In the data rows, zero lies at 4.5, halfway between 4 and 5.
Each row in the table below has a label, given by one hidden rule.
[6 4 5 6 4 3 6 2] 1
[5 4 3 3 5 7 6 2] 1
[5 4 6 6 3 4 7 2] 1
[6 2 3 5 6 6 4 3] 1
[3 5 6 7 2 3 4 7] 0
[2 7 6 3 6 4 3 5] 0
[2 7 6 3 4 3 6 5] 1
[2 6 6 3 5 3 4 7] 0
[3 5 4 6 6 3 2 7] 0
[2 6 6 3 4 3 5 7] 1
[3 7 6 6 2 4 3 5] 0
[6 3 3 5 4 6 6 2] 1
[5 5 4 7 3 3 6 2] 1
[4 5 3 2 6 7 6 3] 0
[6 3 3 4 5 6 6 2] 1
[5 4 6 7 3 2 6 4] 1
[6 5 3 7 3 2 6 4] 1
[6 6 5 6 3 3 4 2] 1
[6 2 3 6 3 5 4 6] 1
[6 5 4 3 6 6 3 2] 1
[5 3 4 3 6 7 2 5] 0
[3 7 5 2 6 6 3 4] 0
[3 7 6 5 4 2 3 6] 0
[5 4 4 6 3 2 7 5] 1
[2 6 7 3 4 5 3 7] 0
[6 4 2 5 6 4 6 3] 1
[2 7 5 4 6 3 3 7] 0
[5 4 5 6 3 3 7 2] 1
[6 5 3 4 6 7 2 4] 1
[3 2 5 6 3 7 6 4] 1
[3 7 5 7 4 2 3 6] 0
[2 4 7 3 5 6 3 6] 0
[5 4 2 4 6 7 6 3] 1
[6 2 5 3 3 6 6 4] 1
[6 3 2 6 4 5 6 4] 1
[5 4 3 3 7 5 2 7] 0
[2 5 6 3 6 4 3 7] 0
[2 5 4 7 3 3 6 6] 1
[6 2 3 6 4 6 5 3] 1
[6 3 6 3 4 7 5 2] 1
[3 6 7 3 4 5 2 7] 0
[3 5 6 2 7 4 3 6] 0
[6 5 3 2 6 6 4 3] 1
[6 3 4 2 6 5 3 7] 1
[6 4 2 6 5 4 6 3] 1
[6 3 2 7 4 5 6 4] 1
[5 2 3 4 5 6 7 4] 1
[2 6 6 3 3 5 7 4] 1
[2 5 6 4 6 3 3 7] 0
[6 2 3 4 3 7 6 5] 1
[4 6 2 6 5 3 7 4] 1
[5 2 3 6 3 4 7 5] 1
[3 5 7 3 6 4 2 6] 0
[4 2 5 3 6 7 3 6] 0
[6 5 2 7 4 3 6 3] 1
[2 7 7 3 4 5 3 6] 0
[6 7 2 3 5 4 6 3] 1
[6 3 4 6 2 6 5 4] 1
[6 4 2 7 5 3 6 4] 1
[5 7 5 3 4 2 3 7] 1
[6 2 4 3 5 6 6 4] 1
[6 4 6 5 2 3 7 3] 1
[6 4 2 5 4 6 6 3] 1
Which label does each new row get?
[3 7 6 6 3 2 4 5] -> 0
[2 6 5 4 6 7 3 3] -> 0
[5 2 4 3 3 7 6 7] -> 1
[3 7 5 6 4 2 3 6] -> 0
[3 7 6 3 7 4 2 5] -> 0
[2 7 6 5 4 3 3 7] -> 0
[3 7 3 7 4 2 5 6] -> 0
[2 3 6 3 4 5 7 6] -> 1
[6 4 3 5 6 7 4 2] -> 1
[5 2 6 3 4 7 5 3] -> 0
[6 3 4 3 6 6 2 5] -> 1
[3 5 3 2 7 6 4 7] -> 0
[2 7 6 3 5 4 3 6] -> 0
[6 7 3 4 6 5 2 3] -> 1
[6 2 4 3 5 6 6 3] -> 1
[4 2 6 5 3 7 3 7] -> 0
[6 4 2 4 5 6 6 3] -> 1
[6 6 4 6 3 2 5 4] -> 1
[3 4 7 2 5 6 3 6] -> 0
[2 7 7 5 4 3 3 6] -> 0
[5 5 3 6 3 2 4 7] -> 1
[5 7 3 3 7 4 2 6] -> 0
[6 4 3 2 6 5 6 3] -> 1
[2 6 4 3 6 5 3 7] -> 0
[6 2 3 3 5 6 4 6] -> 1
[6 3 2 6 3 4 6 5] -> 1
